One turning vector, and how many steps it has turned:
The counts run from 0 to 410.
[135 156 127 133 141 187 101 162 150 107 115 153 150 126 147 146 158 178
 137 107 135 115 123 141 129 134 192 161 159 122 181  99 142 100]  60
[150 120 129 124 152 160 138 111 107 123  98 122 192 119 196 150 131 123
 133  84 128 147 153 174 144 153 140 140 134 114 121  74 115 132]  132
[186 126 119 127 155 130  70 146 124 170 164 127 114 148 170 152  99 129
 141 150 135 165 124 137  85 145  83 151 123 127 116 152 109 156]  234
[114 136  99 137 160 135 150 146  96 142 122 126 106 134 162 180  66 137
 133 144 106 153 145 181 104 108  98 142 110 111  67 136 160 140]  327
[106 142 127 160 153 131 111 128 105  85 127 167 147  56 126 151 139 154
 129  88 136 141 158 162 130  76 168 146 148 137 122 100 108 154]  204
[101  41  98 131 106  95 144 164 129 121 154 156 112 102 101 128 113 107
 125 120 174 124 115 125  95 108  98 107 119 103 138 140  86 120]  397
[167 128 174 107 122 154 132  80 136 186 122  79 158 143 193 106 121 100
 121 146  93 125 144 123 125 152 125 125 155 139 135 143 154 152]  140
[155  82 113 113 114 132 122 110  99 124  96 130 207 108 186 155 114 115
 120 121 122 146 145 151 119 141 127 145 125 120 112  67 100 131]  127
[148 124 111 127 104 174  89 158 132 116  95 146 169 127 143 152 134 169
 128 155 111 119 122 121 108 125 185 181 161 125 165  91 146  93]  55
[ 57 151 138 141 151 140 130 135 116  76 125 134 101  79 104 151 125 170
 135 119 129 106 116 163 142  72 146 122 137 144  83 122 132 111]  188
[ 48 138 149 137 132 142 157 140 115 105 132 135  80  94 112 132 122 170
 122 127 126 107 128 158 121  74 137 105 131 140  96 154 146 109]  187
[107 111 146 152 148 105 182 111 148 139 148 151 154  97 131  90 146  83
 134  59 121 117 114 128 131 110 141  90 156 128 166 156 120 136]  294
[107 125 146  95 124 186 111 147 127  95 102  93 121 128 137 151 146 162
 134 130 173 104 101 158 171 163 126 125 113 129 111  82 102  82]  261
[134 143 152 140 133 169 118 160 164 133 142 147 120 137 116 109 162 147
 131 100 146 111 123 120 119 137 179 133 171 115 215 143 142 122]  366
[110  73 143 120 109  94 112 138 132 136 165 126  82 110  97 108 116 117
 127 156 157 111 107 107  95 104  79  95 125 141 120 172  90 134]  393
[112 158 156 121 131 200 139 146 110 147 118 129 112 133 180 144 122 189
 117 149 117 135 169 163  94 122 164 138 137 121 137 127 180 123]  347
[145 129 114 139 163  80 123 112 115 146 144 117 126 128 135 151  68  87
 147 147  93 148 117 139 115  99  77 137 129 143  62 162 137 153]  17
[107  85 104 152 107 111 133 141 115  87 116 178 161  72 111 142 120 137
 123 107 122 130 150 130  98  70 175 146 157 124 145 107 118 133]  200
[127 134 147 113  99 190 153 143 122 137  97  95 102 141 125 140 109 137
 114 152 136 110 180 150 139 124 179 148 159  95 161 106 177 139]  46
[128 130 119 158 180  77 120 100 130 127 150 159 176  96 160 125 124 106
 153  93  89 141  92 129 114 104  99 121 132 158  98 151 110 129]  2
[ 80 169 142 124 159 139 135 140 143 117 133  93  73 144 103 143 120 151
 145 142 113  97  73 147 158 114 113 123 130 147  88 157 154  93]  172
[124  81 113 130 120  84  92 146 146  99 149 117 104 109  56 126 127  98
 144 120 169 105  87 106 148 114 100 130 136 129 131 132  75 128]  391
[128 160 137 143 174 134  81 157 158 101 167 146 110 110 104 130 166 150
 153  76 159 119  78 136 146 129 133 126 141 146 152 149  90 123]  80
[122  67 110 119 116  91  90 130 102 104 126 120 143  95 103 154 106 115
 127 143 157 137 119 140 131 110  81 127 110 136  72 101  65 139]  106
[110 116 147 152 117 129 147 123 116 119 136 141 128  81 106 115 129 119
 116  88 141 126 193 141 124  81 180 125 174 119 166 126 127 174]  206
[110 140 137 119 127 187 164 153 102 150 112 126  94 136 170 161  91 161
 115 157 122 134 172 173  98 118 147 133 131 105 119 130 180 131]  42
[187 111 120 120 129 135 119 109 147 148 101 113 206 157 174 131 124  91
 137 125  97 128 108 112 132 168 137 159 154 120 151  99 137 125]  143
[127 144 157 141 164  82 117  75 135 141 150 116 140  98 126 108 116  84
 141 117  91 126 101 113 143 100  95 115 149 168  86 167 115 153]  301
[143 152 126 143 143 173  95 163 159 110 132 157 144 131 133 134 168 155
 144  89 150 120 100 129 129 139 179 152 162 119 199 122 134 109]  365
[150 125  83 148 162  81 115 129 113 130 129 130 149 133 124 170  76  79
 144 129 101 148 105 140 126 109  92 161 130 122  73 134 125 139]  18
[137  98 136 137 117 118 104 154 167 146 171 146 106 132 109 101 145 131
 132 137 136 113  83  86  78 118 120 120 150 139 185 184 118 117]  377
